0: [118  88  96  93  89 108 133 143 143  94  95 103  97  91  99 110 102 102
 141  92 100 100 114  93]
1: [160 119 119 145 137 136 119 151 158 143 113 152 155 129 153 152 151 154
 124 137 148 134 154 104]
2: [146 120 134 109 154 126 132 109 103 112 136 143 105 158 160 165 139 162
  88 159 146 136 165 112]
3: [134 135 149 123 166 114  97  90  93 148 146 118  97 159 165 153 121 165
  94 160 144 143 161 142]
4: [147 127 122 103 132 125 151 111 107 111 130  94 100  88 138 166 149 153
  98 121 102  92 151 109]
5: [151 118 117 139 123 155 150 159 147 122 121 117 135 113 128 144 160 131
 130 115 135 134 141 101]
6: [160 112 102 152 118 157 161 144 148 119  99 132 136 126 161 168 166 158
 102 132 132 123 165  88]
7: [114  89  93  97  87 105 125 147 156  95  91  89 100  87  92  98  96  90
 157  94 105  89 102 103]
8: [145 110 113  89 124  95 127  93  96  88 115 106  89  99 128 140 100 123
  90 117  87  88 143  93]
9: [137 155 136 136 159 162 165 134 124 145 152 160 149 142 163 169 167 164
 115 145 156 156 155 141]
10: [159  99  92 142 129 116 109 141 141 113  97 150 150 165 134 108 113 145
 129 145 129 119 145 109]
11: [154  87  91 107 116 114 121 152 157 128  88 113 113 114 131 124 112 129
 121 128 121 113 147  91]
12: [131 101 103  95 100  95 105 138 144  95  92  95 129  87 100  92  90 101
 141  98 115  91 106 108]
13: [ 93 162 164 159 158 150 144 132 126 153 167 150 117 143 124 118 146 118
 160 150 154 141 109 166]
14: [119 117 129  93 108  89  98  90  91  87 114  96  95 142 101 114  95 108
 113 122  97  87 113 115]
15: [ 89 144 145 124 120 128 145 110 119 132 155 125 145 103 106 100 114 111
 149 107 124 113  99 159]
16: [165 106 107 163 133 157 146 164 162 158 100 160 152 114 154 149 158 156
 138 143 151 160 159  99]
17: [157 103 111 101 119 102 114 119 128 101  96  94  98 122 131 140 113 137
  99 129 101 111 149  94]
18: [123  94 101 128 102 128 129 162 165 137 101 159 153  97 117  97 103 109
 160 131 138 147 120 121]
19: [ 99 162 157 168 163 164 152 142 128 162 162 162 149 164 144 144 163 135
 151 139 168 167 124 169]
20: [ 98 166 150 153 142 147 134 134 137 167 160 145 166 157 119 101 134 112
 167 134 158 153  99 168]
21: [113 113 128  96  97 103 103 113 124  98 113  91  93 135  97 103  99 103
 127 103  94  96 100 130]
22: [152  91  89 111 104 110  88 160 161 148  90 139 162 136 113  89  92 117
 158 164 141 131 124 117]
23: [169  97  94 133 111 117 119 156 142 108  94 130 128  90 160 167 139 139
  98 125 110 117 166  89]
24: [ 91 155 160 134 150 112 120  98 103 123 162 148 126 156 111  98  99 116
 156 147 133 116  94 166]
25: [168 105  96 151 121 144 107 166 165 155  97 168 169 119 135 114 128 154
 148 152 163 137 148 107]
26: [148  97 111 123 143 131 158 148 152 138 118 156 120 133 152 158 132 155
 120 158 142 163 159 105]
27: [142 100 105 111  95 100  89 138 145 104  89 101 132 107 104  97 107 114
 132 110 110 110 118 110]
28: [102 148 159 134 153 154 164 116 114 146 165 125 127 130 145 151 158 134
 126 140 150 150 131 162]
29: [111 164 156 145 148 140 122 116 100 127 154 105 137 165 127 139 161 129
 122 128 128 135 122 151]
30: [112 124 112 155 101 159 169 159 157 133 125 128  96 152 119 141 153 124
 144 114 139 122 120 115]
31: [139  89 102  91  95  89  91 131 130  89  89  97 110  98 108 105  93 112
 115  93  93 102 119  92]
32: [ 99 146 139 163 133 165 168 157 152 147 142 144 121 156 127 132 161 133
 161 124 139 139 116 147]
33: [148  96  97 116 106 124  98 163 167 151  95 138 163  92 114 101 101 104
 163 138 137 155 116 129]
34: [155  87  95 120 139 127 145 156 147 139 106 129 121 115 159 146 120 152
 107 168 152 142 166  92]
35: [158 126  97 162 103 149 129 169 168 152 108 154 162 141 118 109 146 115
 168 118 161 135 119 127]
36: [131 102 115 161 117 160 161 167 168 159 115 147 139 100 122 119 140 145
 166 149 167 163 128 111]

[126 132 122 117 127 136 148 135 128 120 133 135 106 109 128 138 143 130
 129 127 112 115 129 128] 5 4 30 15 28
[ 88 154 160 155 141 129 144 126 121 144 164 142  97 148 113 110 116 123
 157 129 145 150  96 165] 13 24 20 32 15
[155 120 140 126 161 104 104 102 106 142 128 128 133 151 163 134 114 161
  99 163 132 128 162 134] 3 2 10 1 26
[114 106 108  99 118 110 131 107 117 107 125 103  90 104 126 148 119 122
  96 105  88  95 135  94] 8 17 4 14 31
[109 169 155 167 155 161 139 140 134 163 158 168 158 167 136 120 155 138
 164 144 165 168 121 165] 19 20 13 32 28
[157 118 116 119 119 134 123 118 119 110 118 116 114 147 137 157 141 127
  97 119 114  96 142 100] 17 4 5 23 11
[115 134 152 110 127  99  94 111 120 124 144 126 133 162 101  88  89 106
 145 132 134 138  98 158] 24 15 21 20 14
[110 109 132 135 126 126 118 149 153 136 122 146 157 128 109  93 110 110
 159 126 159 153 108 153] 18 33 20 35 15
[120 123  99 154 106 145 141 168 163 152 121 128 146 140 106 104 132 103
 169 128 142 159 103 143] 35 18 36 32 30
[ 94 161 162 143 151 142 142 120 113 129 168 161 118 139 126 122 137 118
 151 135 147 144 105 163] 13 28 24 20 19
[ 94 148 157 114 147 106 104 112 109 124 147 162 140 124 117  91  97 119
 153 120 137 116  97 164] 24 15 20 13 29
[132 112  93 113  90 132 117 150 149 109  98 106 144 150 108 123 130 113
 140  90 108 105 123  91] 27 11 0 12 31
[122 130 150 113 150 111 106 101 101 122 138 121 112 148 134 120 109 125
 109 151 123 148 131 142] 3 29 24 2 28
[163  93  91 131 149 129 110 151 153 146  98 145 110 138 164 151 129 159
 112 159 147 133 167  99] 34 26 1 10 16
[159 138 148 154 159 138  92 136 133 156 133 156 167 134 162 137 136 160
 123 162 162 159 151 146] 1 9 25 16 26
[130  90  94  97  92 109 138 129 145  91 105  99  98 132 107 119 117 106
 114 108 104 112 126  89] 0 31 17 27 11
[136  98 117 100 138 108 142 119 127 112 119 123 106 159 158 159 123 156
  92 148 130 124 164 103] 2 17 26 34 4
[156  91 106 140 138 140 141 145 149 149 101 126 132  89 166 167 137 166
 101 168 143 140 169 100] 34 26 6 1 16
[107 163 165 164 141 142  95 144 132 160 157 137 168 169 120 103 123 116
 166 142 159 165 101 168] 20 13 19 24 29
[ 92 149 142 121 100 141 157 146 135 125 139  96 131 161  93 102 129  93
 164 111 115 118  89 149] 15 32 30 20 21
[128 111  98 166 102 167 164 169 169 150 109 142 165 153 112 109 147 111
 169 130 145 145 110 123] 35 36 30 32 18
[112 165 141 135 130 148 121 131 122 116 158 116 154 140 109 127 150 101
 136 108 128 142 106 149] 29 15 20 13 28
[ 98 152 138 119 116 135 162 122 123 132 148 119  96  99 107 126 131 102
 139 109 124 112 102 147] 15 30 28 13 32
[169 110 121 128 144 134 112 155 151 162 102 136 161 139 168 143 153 160
 104 169 158 146 168 106] 1 34 16 26 25
[165  97  90 100 107 123 122 147 158 118  92 132 122 123 123 146 131 113
 118  91 108 102 146  87] 11 23 17 27 5
[102 140 147  97  94  94  94  94 118  93 128  93 130  94  88  87  90  93
 146  97  99  90  87 128] 21 14 12 15 27
[ 95 147 138 114 120 132 166 121 116 111 149  97  88  98 112 133 138 109
 128 117 101 110 108 125] 15 4 21 30 29
[125 158 149 156 164 163 155 133 139 168 159 166 156 163 167 161 168 169
 124 153 163 162 161 159] 9 19 28 32 13
[168  88  87 102 108  88 101 113 136  97  87  88 125 105 140 142 105 143
  87  88  89  87 160  87] 17 31 8 11 23
[137 152 142 157 156 163 135 155 146 167 142 158 159 161 164 158 165 165
 133 162 165 164 158 144] 9 19 1 16 28
[161 159 167 168 169 161 132 121 117 169 157 153 164 169 169 159 162 168
 107 160 169 146 162 160] 9 19 28 29 3
[133 124 114 127 103 119 115 140 140 115 116 121 156 111 115 112 130 117
 137  90 120 127 117 126] 27 5 18 12 15
[128 128 148 129 146 103  91  88  96 120 135 122 143 131 142 117 102 151
 106 133 125 106 137 154] 3 29 24 14 2
[153 104  88 137  93 137 146 154 159 123 100 104 129 127 121 131 149 128
 131 114 117 129 132  90] 5 11 30 6 23
[104 156 163 103 161 104 135  87  87 139 164 127  89 158 145 145 118 147
  96 136 128 118 139 153] 3 29 2 28 24
[118  92  98  87  98  91 138 129 131  90 103  92  95  90 100 112  97  97
 125 110  95 104 115  95] 0 7 31 12 21
[143 109 107 133  99 128 124 152 143 103  99 100 139 126 104 117 126 105
 128 109 116 121 123 102] 27 11 5 0 12
[162 161 158 166 168 159 109 126 127 164 151 169 161 168 167 155 162 166
 118 156 157 160 159 157] 9 19 1 28 29
[167 114  95 157 146 169 167 159 161 166 111 165 160 133 166 169 169 169
 111 161 160 159 169 102] 16 1 26 6 9
[124 103 115 115 109 102 108 128 140 113 104 131 142  93 115 100  94 120
 142 126 130 125 111 124] 27 12 18 33 11
[145 126 154 108 152 100  93  92  94 140 131 113 134 117 149 121 109 150
 100 153 122 125 150 139] 3 2 17 29 4
[ 89 144 144 116  99 146 166 137 142 115 145 101  91 119  87 113 127  87
 165  88 116 108  89 145] 15 21 30 32 0
[101 145 152  98 144 121 128  89  89 106 152 110  88 151 124 133 115 121
 104 123  98  99 118 140] 14 29 21 24 8
[161 114 110 165 136 168 159 161 164 159 120 163 140 107 162 168 169 163
 142 155 164 169 163 114] 16 1 26 36 6
